Here are some numbered points:
[-18  58   2  -4  20 -15 -24 -20  31 -43 -43 -54  12  28  19  19 -28 -28
  29   4 -64 -72  39 -23 -23  18 -24  -6   3 -15  52  46 -46  39  12 -75
 -48  -5  62 -38  -5 -16  12  -2 -25  24  43  80 -10  -4  -4 -16 -37  -9
 -10  -9  62 -10 -18  17   7   9 -20   2] 0
[ -24   58  -35   -2  -36   -4  -70    7   -5   36  -42   56   -8   28
   64   22  -46  -12   -1   46   76  -55   48  -21    9   14  -46  -52
   -5   -9   76   -2  -19  -31   19 -104  -70  -21   59    3   27  -13
   36   23    6   27   72   31  -39   44  -39  -40   21  -17   25   -8
    0   -5   33   51   39   35   -5   64] 1
[   9   -1  -47   45  -13  -23   12   -9  -12  -14   -4  -24   66   14
    9    3   18  -17   26  -10   39  -13   28   40  -19  -33  -20   27
   44   27  -62   31   -7  -17  -30   17   10  -21   11  -13    3  -32
   20   55   14   12   10   11   24   18   32  -10  -40   -9 -127  -17
   64   41   25   -1   12  -13  -13  -26] 2
[  4  18  23  32 -52 -31 -16 -47   7 -12   1 -22  55   0 -31  14   7 -17
  31 -39  22  23   5  16  25 -70 -33  12   8  10  25  49  34   8 -56  10
 -30 -32  18 -10   4 -16  35  21  47  56 -34  -5  11 -21  -8  26 -12  18
 -13 -17 -18 -17 -36  25 -72  25  -3 -31] 3
[ -29   49  -59  -57  -43   32  -69   19  -11  -16  -53   55  -33   26
   48   33  -39   -4    9   32   11  -82   55  -26    3   12  -42  -34
   -4  -17   -3    2  -85   35   36 -127  -77    2   58  -54   20  -28
  -10   32   36    3   47   33    5   -5  -46  -35    4  -17   44   15
   27  -36   47   49   26   26   -8   66] 4
[  11   12    3   35   11   13   54    0    5  -13  -31   17  -16   -3
  -11  -21   20  -31  -20    7   46   -1   -8   32  -39  -53   15   14
   -2   12   13   17   51   48  -14    0   27  -22  -30   21   39   14
  -22  -55   11   18  -63  -65   25 -127   44   19    0   14  -16  -17
  -16   15  -17   -7  -50  -30   -7  -35] 5
[ 12 -13  42  73  17  29  29  -6 -48 -36  49 -31   3  -1 -29  -5  17  34
  -9 -24 -38  50 -19  16  21  46  29  10  19  31 -58 -33  14 -31 -45 109
  88  38 -27   6  26  10 -37 -31 -54 -19 -18  -4  37  35 -13  -2  17   6
  32  31 -22  10   3 -58  20 -73  27   3] 6
[ 38 -43 -46 -17  22   1  12  -4 -55  -2  61 -12  17 -14 -43  -6  -8  16
 -27 -32 -33  70 -69  20   2 -61  19  -9  22  33  43 -14 -14 -45  40  79
  34  18 -40 -15  -1  21 -17  13  -7 -48 -80  -6  38  60 -14 -17   6   8
  -3  22 -20  11 -80 -68  20 -80  40  12] 7
[-12  84  16 -39 -29  40 -37  34  -3  13 -69  49 -33  24  73  23 -45 -29
 -23  21  33  -2  78 -28  -5  68 -28 -41  10  -4 -32 -15 -36  16  48 -40
 -65 -10  50 -29 -67 -26 -26  23 -43  -3  91  59   0  85 -26 -20  -6 -29
 -21 -50  75 -18  66  41  12  42 -35  32] 8
[ -9  42  43   2   1  13 -58  21  -9 -15 -63  68 -44  16  67   6 -41 -25
 -20  39 -34 -76  60 -28  -7  44 -23 -51   7  -5 -22  -1 -55 -10  15 -78
 -59  -6  57   8 -17 -53  13   3   0  27 110  57  35  65 -11 -36  12 -22
  30 -79  64 -27  45  51 -24  25 -27  25] 9
[ 31 -16  36 -62 -38  43  27  -6  11   3   8 -18 -12 -37 -45 -40  49  -2
 -13  23 -22 -27  38   3  13   0  22  61 -31   1  16   6  68   4  42  86
  18  16 -18   4 -26 -11  -2 -60 -39  38 -39 -50   3 -70  23   4  30  34
   2   8 -55  31  -6  -1 -27 -28   9 -36] 10
[ 54 -39  -4 -14   9 -14  28  22  19 -47  51  -3  -5 -28 -33 -15  12  30
 -31   7 -63  94 -68  16  -5 -69  11 -19  11   8  66   7  29 -11  -1  50
  33  15 -39  52 -76 -24 -23  14  26  24 -27 -50   6 -22  18  35  -1   6
  21  36 -24  36 -43 -31 -20 -35  32 -18] 11
[ 13 -32   1  15 -11 -39  15  -9 -39  18  56  45  -9 -17 -21 -23   8  30
 -22  -2 -27  81 -42 -16   5 -21  33  15  13  17  15 -39  15 -14 -71 114
  23  11 -34  53  41  -7 -42 -52 -28 -32 -28   4  71 -36 -29  -3   5  30
  48  14  19   3 -32 -34   6 -29  12 -14] 12
[-31 -56  29  16 -43   6  19   1   7  17   3 -10  66  27 -20 -16  33 -15
  25  10  63 -24 -14  16 -35 -57 -17 -20   3   4 -29  17 -16   9  49  23
  -1   8  10 -27 -26 -29 -31  -7  -6  28   1 -12  12 -34  31 -15 -32 -40
 -41 -36  31  22  56  27 -66  -8   8  -4] 13
[ 22 -12 -29   8  44   8  16 -22 -44 -16  70  -6  14 -16 -46 -17   1  37
   8 -32 -37  30 -94  23  28 -15  14   1   8  22  72 -26  41  -7 -71  51
  42  31 -44  11  -4  19 -22  -3  24 -18 -42  -3 -56 -73  -9  -8   4  33
  21  53 -41   2  12 -60  24 -15  31 -10] 14
[ -45   51  -13  -44  -37    7  -42   36  -16  -15  -63  -36  -16   44
   79   49  -29  -21   12   40 -102  -44   67  -26  -11   20  -31  -46
    9   -7   14   -7  -27    7   25  -99  -60   -6   49  -46   32  -28
    2    9   11    2   39   39  -54   27  -28  -45  -21  -40  -16  -52
   11  -51   64   52  -29   63   -7   64] 15
[ -19   47    3  -10  -53   27  -56   22   22   35  -43   59  -25   10
   41   23  -32  -16   10   30  -21  -59   -4  -21  -11   20  -37  -78
  -20  -25  -61    6  -50   50  -26 -127  -69  -12   61  -27   41  -43
   58   44   20  -27   72   48  -24   67  -35  -32    6  -18   25  -57
   54  -38   57   52   19   47  -20   48] 16
[ 47 -15  20  33  35   7  17   7 -23  16  62 -38   2 -13 -43  -7  10  27
 -10  -9 -16  36 -78  25  41  20  23 -10   0  19 -96 -35  72 -14 -22  95
  46  12 -62 -20 -58  60   5 -30  -8 -45 -50 -33  24  45  -7   7  26  13
  -2  58 -21  15 -12 -55  32 -25  29   6] 17
[ 25 -47  49  20  77 -28  39  -1  11  34   6 -28   3 -27 -48  -1  34  14
 -43  25  36  36   3  30  14 -25  19  31 -31   8  53  11  38 -56  23  22
  20  35 -14  22 -11 -15  -4  -4 -39  66 -51 -42  62   9  25  15  -8  18
 -20  -5 -13  39  49   5  -1   1   3 -39] 18
[-15   6  60 -74 -56  -8 -68  -8  26 -22 -24   1   6   8  22  21 -30 -10
  52  12 -18 -72 119 -21 -16  41 -16 -34 -22 -15  69  64 -57  17  27 -57
 -33 -38  28 -33   2  38  34  16  37 -47  55  62 -28  -6 -27  -5   9  -9
   8 -53 -19 -46  50  30   1  23 -23   5] 19
[ 49  -4  45  30  33 -22   5  -7 -30   3  64 -29  -5 -24 -43 -15   2  20
   7 -27  42  52 -92  19  25  93  16   0   4  18 -86 -38  41  14  24  96
  24  14 -70  38 -34  49  14  58  -7 -53 -25 -26  22 -24  -2   7 -18  22
  31  50 -65   2 -95 -52  -6 -15  29  13] 20
New points follow, each followed by the numbers of its three nearest points above, nearest first.
[-16 -42   7  19  30  23  21  -2  36  -2   8 -26   0 -12 -38 -45  40 -20
  15   3  30 -65 -38  41  -1 -39  -2  -5 -16   5  20  18  68  -9  13 -47
  19 -14  -8  26   8  18 -26  -1   7  18 -24 -79   8 -93  33  48 -13  20
  16 -50 -55 -11 -17   2 -23   1 -11 -20] -> 5 10 18
[ 24 -14  56 -21  50  31  50 -12  12 -46  -1 -45  -1 -24 -21 -12  44  -7
 -41  -3  70   9  -1  10   6  33  27  21 -23 -11  17  -3  40 -44  74  40
  15   7  -2   7  54   4 -36 -53   4  58 -91 -25  81 -60   9  12  18  -3
  45 -15 -56  15  42   8  35 -15   0 -50] -> 18 10 5
[-11 -34 -21  68  22 -11  24  -9   9   1   5 -49  42 -20 -19  11  38  27
  19  -5  61 -13 -13  21  29 -28   5 -12  -5 -18   4  37 -14   2 -51  10
  -3 -14  17  -3  14 -25  -8  15  39  14 -33 -46 -22 -65  73  22   7  14
 -30  36 -35  -3 -93  21 -46  12 -32 -46] -> 3 5 13
[  -7    4  -67   24   26    4    2  -14  -32   34   69  -34   18  -46
  -40   13   20   32  -13  -26  -61   36  -19   28    2  -19   32   -9
    7   -5 -127  -19   23  -28  -10   85   42    4  -51   24  -61    8
   19  -32   -9  -31  -60  -13  -21  -81   -4   11   41   39  -29   37
   -5   -9  -51  -51   16   -2   19   17] -> 17 14 20
[-27  26  96  36 -48  -7  -3 -52  20 -42  -2  38  24  16  30  -6 -52 -16
  36 -17 -80  11 -29 -23 -34  11  -8  29  -2 -26 102  36   0   0  30 -85
 -29 -24  29  -4 -20 -26  -7 -44  69  83  19  18 -20  62   6 -10 -10  30
  35  25 -47 -44  21   5 -13  32 -27 -12] -> 0 3 19
[ 12 -39  13  10  15 -23  47 -25  21 -29  -7  42 -23 -18 -41 -13  51 -15
 -39   7 -23  61 -43  21  -8  19  29  46  -7  -1  46   8  43 -32 -35  36
  57  -9 -10  23   2  33 -32   0 -26 -13 -50 -56   9 -34  15  25   0 -11
 -26 -47 -26  48  30   3  17 -38  -1 -24] -> 18 5 11
[-44  16  -3   4  -5 -10   3  -7  26 -35 -25  22  11  32  43 -19 -29 -21
  39 -40 -18 -68  54 -49 -21  18 -36   9 -32 -32 -48  46 -68  36  28 -34
  -4 -28  45 -13 -45   3   0  -5  56  28  71  58 -26  61 -24   7  10 -10
  -2  57 -55   0  13  29  12  25 -30  11] -> 0 19 4
[-23 -11  40  29  -8 102  36  -1  27 -13  -5  39   6   2 -11   9  62  -1
 -24  18  16 -17  -5  24  11 -72  13  21 -16  17 -68   5 -45   3 -46  -3
  24 -14  -4   2   6   6 -27 -51   3  32 -61 -50  23 -18  54  37 -12 -16
 -30 -58  41  32 -41  17 -16 -47 -22 -39] -> 5 13 2
[-13 -22 -37  55 -18 -29  46 -14  10  40 -19  16  22 -26 -42 -20  46  24
  -7  13  41 -45 -18  25  19 -68   9   3   5 -10  -4  26 -38 -14  21  15
   5  -6  -1  36  -1 -18 -14   1  -2  30 -12 -32  72 -18  63  -1  12  14
 -18   2  74 -16  -4  33 -45 -30 -26 -41] -> 13 5 2
[ 63 -34 -12 -42  59 -40  68  23  11  -5   9  14 -44 -24  -9  -2  20  19
  -1  20 127  25 -14 -14 -22  31  23  38   5  14  14 -15  69 -26 -32  94
  14  23 -26  55  25  11   3  -9 -44  37 -28 -15 -38 -57  11  -2 -18  19
  23   9 -36  39 -15  -3  14 -20   9 -30] -> 18 10 5
[ 37   2  -5 -19  -9  64  57   5  17  -5   4 -54   5 -15 -34 -14  24   4
 -35  32  46 -16  14   4 -29  -2  32  48   7   8 -12 -19  13 -25  18 108
  26  42 -44  -1  78  -3 -24 -33 -17 -45  -5 -17   7 -17   0  19   8  11
   0  10 -11  22  10  -4  19 -53   6 -21] -> 10 6 5
[ 10 -38  47   0  17  -5  31  10  12  28  -4 -24   0 -23  -6 -30  47   8
   6   7  -3 -26 -43  21   2 -21  10  25 -25  16  21   8  13 -53   2  48
   8  13  -3  19  77  -6  20 -20 -37  31 -12 -52  16 -79  36  18  10 -12
 -31   6 -86  44  85  12 -33  -9   2 -40] -> 18 10 5
[ -40   39   19  -23  -49 -113  -19  -13   39  -29  -27   14   24   35
    5  -22  -14  -10   17  -51  -21  -58   79  -46    5   40  -36   10
  -15  -45   44   75    3   38   -2   26  -31  -54   34   -9  -29   20
   31    4   29    5   37   14   -5   24  -28   22  -13   10   -9  -20
  -25  -37   22   21   -7   16  -34   -6] -> 19 0 3
[ 14 -52  13   9  34   0  20   1 -27  -1  52 -50  -4 -18 -31  20  26  32
 -34 -47 -33  41 -84  12  13  25  32  19  20   6  -1 -54   7 -24 -15  31
  48  20 -45  35  15  13 -14   5  37 -12 -26 -24 -27  11   6  13   9  16
  -9 -47 -49  34 -58 -42  17  -5  18   3] -> 14 7 17
[ 31 -42 -81  37  27 -42  48 -25  -7  44 -15 -48  16   5 -10 -17   2 -46
  20   3  -7  36 -43  37  13 -35 -16  15  26  19  44  26  50 -20  28 -24
   2   2 -10  33 -37   3 -19 -51  -1  17 -54 -51 -79 -53  36  12   6   7
 -32 -10  47  33 -35 -19 -31   4  15 -19] -> 5 11 18
[  26  -57   12    6   43   47   38  -25   -5  -17    0  -35   -6  -16
   -7   -6   24  -14  -37   26    6   49  -21   24   25 -123   -3   61
    5   13   26  -17   50  -30   44   34   45   45   -7   -8  -25   -1
  -15  -17  -35   33  -32  -17    0  -11   20    7    1  -20  -68   10
   27   35  -64  -23   -5  -60    5  -26] -> 18 11 7
[-27 -59 -76  20  -1   2  45   3  18  37  -1 -41  43  -5 -34  11  19 -20
 -19  -5  16  11  21  19  -5 -44   5  30  25  13  41  18 -61  21 -14  17
  -7 -13   6 -16  38 -14 -39  -5 -24  25  -8 -29  28 -73  75   6  -5  -2
 -41  21 -12   0  48   2 -33  10 -13 -22] -> 13 5 2
[ 26 -72  15  27  16 -26  28   6 -20 -15  36 -33 -20  -4 -25  -4   2  25
  -7 -11  61  73 -56  12  13 -17  43  30  15   8 -65 -45  31   7  21  59
  45  25 -60  18 -70  20 -23  -1 -35 -13 -47  -7 -46  43   0   3 -16  25
  20  23 -65   8 -31 -42  37 -22  26  -7] -> 17 20 6
